128 stands for zero in the data rows.
Here are some points:
[192 141 177 128 156 132 156 140 110 130 130 115 117 157 177 117]
[165 187 92 100 124 78 144 117 73 85 149 109 159 162 144 120]
[143 164 130 143 126 103 132 103 141 122 143 134 145 147 71 136]
[130 117 145 83 151 145 61 120 87 169 161 135 145 189 120 94]
[94 146 143 150 145 123 134 129 103 149 181 132 114 123 142 146]
[156 162 126 114 178 91 86 102 166 107 32 137 123 129 142 150]
[129 132 109 173 92 140 91 69 143 99 183 121 131 99 158 117]
[102 111 152 133 132 90 131 136 128 153 122 139 139 129 126 146]
[167 58 154 118 163 86 147 128 149 122 97 159 134 120 137 110]
[124 131 152 120 145 97 109 125 192 118 108 108 127 173 137 150]
[101 99 91 109 60 174 85 106 141 121 91 142 118 146 104 92]
[183 141 200 156 171 105 188 184 87 135 57 99 109 178 191 147]
[148 105 195 77 53 85 155 56 194 113 76 63 114 113 166 158]
[111 114 122 100 68 171 101 144 80 77 160 105 121 103 79 161]
[160 91 109 133 135 117 105 168 137 177 117 52 106 111 137 115]
[95 137 93 134 43 187 110 75 86 80 195 142 153 81 92 94]
[131 95 120 159 164 156 79 119 128 172 161 211 135 117 137 98]
[150 163 114 164 119 109 108 92 160 124 134 110 127 68 161 127]
[133 151 162 122 128 106 144 129 117 161 128 176 103 102 119 107]
12 more points follow, each with its number after it:
[142 129 135 99 152 138 119 179 112 140 102 99 131 124 175 155] 0
[160 97 169 177 128 74 170 107 154 97 150 147 140 119 123 153] 1
[147 123 128 102 147 72 104 163 98 111 126 63 145 105 121 118] 2
[119 111 141 122 190 133 132 106 142 174 98 90 120 157 119 144] 3
[121 134 43 118 103 104 133 123 163 135 169 103 158 124 92 157] 4
[83 149 149 131 100 126 163 103 134 110 173 92 142 111 94 95] 5
[75 195 62 73 104 123 153 55 163 92 144 119 148 120 141 138] 6
[70 184 143 163 61 183 83 24 135 121 193 158 172 86 82 121] 7
[112 156 155 137 102 116 138 91 160 121 198 155 97 128 178 93] 8
[115 103 80 129 137 98 166 142 138 182 112 179 138 111 121 126] 9
[105 128 94 144 50 129 65 112 80 113 180 160 148 120 44 143] 10
[108 127 95 180 36 125 100 91 110 144 207 146 136 125 181 104] 11
Which two of these numbered points are nearest to each point below, looking only along the 2 directions in which the first points spread most? Their numbers follow each, nearest first.
[136 111 198 90 179 102 155 177 114 160 69 96 126 148 165 159] > 3 0
[99 166 194 139 136 129 168 163 100 122 79 134 108 112 114 101] > 0 3
[175 125 85 142 99 163 150 146 136 161 119 96 126 151 67 161] > 8 2
[186 148 134 100 196 98 179 196 98 135 111 171 61 138 134 131] > 3 0
[114 207 115 115 130 165 104 69 135 163 108 119 152 121 164 105] > 8 5
[133 148 82 126 76 113 98 118 161 199 126 136 82 120 109 99] > 8 5
[90 148 113 121 90 160 123 120 154 95 147 109 129 125 136 158] > 5 4
Now 12 new points, numbered from 0 again:
[161 189 109 145 114 141 108 96 134 178 178 129 149 79 120 114] 0
[124 48 127 153 92 126 160 166 121 131 101 133 90 151 112 124] 1
[130 89 146 162 75 115 152 144 44 151 140 161 194 97 115 175] 2
[123 173 152 111 176 82 124 187 141 133 110 127 159 168 54 142] 3
[146 118 141 152 66 123 121 103 167 103 119 152 131 139 154 98] 4
[101 186 96 127 68 153 104 41 156 112 213 126 202 116 95 141] 5
[76 129 115 125 158 129 91 155 123 104 73 124 103 142 132 121] 6
[127 165 155 135 92 110 160 160 95 118 150 130 141 134 166 111] 7
[115 181 97 88 112 98 102 70 98 117 117 154 122 131 132 116] 8
[149 54 173 110 139 123 69 163 131 137 122 142 130 114 152 141] 9
[126 137 141 139 158 152 89 197 138 165 83 75 107 136 124 160] 10
[106 88 105 106 69 124 114 117 146 91 141 137 139 154 93 134] 11
The same question for these:
[130 116 132 63 126 113 122 132 195 173 121 137 116 147 115 152] > 1 6
[77 185 105 89 131 179 145 76 180 121 174 93 142 133 132 132] > 11 8
[92 81 91 133 151 113 77 156 117 112 101 135 95 130 121 202] > 7 1
[168 139 105 127 89 186 111 93 142 113 142 110 131 70 111 124] > 11 8
[105 143 90 141 97 125 142 111 111 139 118 124 213 131 129 99] > 8 0
[87 205 34 121 58 136 41 67 152 166 163 107 175 40 196 82] > 5 11
[78 115 48 175 31 121 55 89 144 157 204 165 159 77 127 96] > 5 11
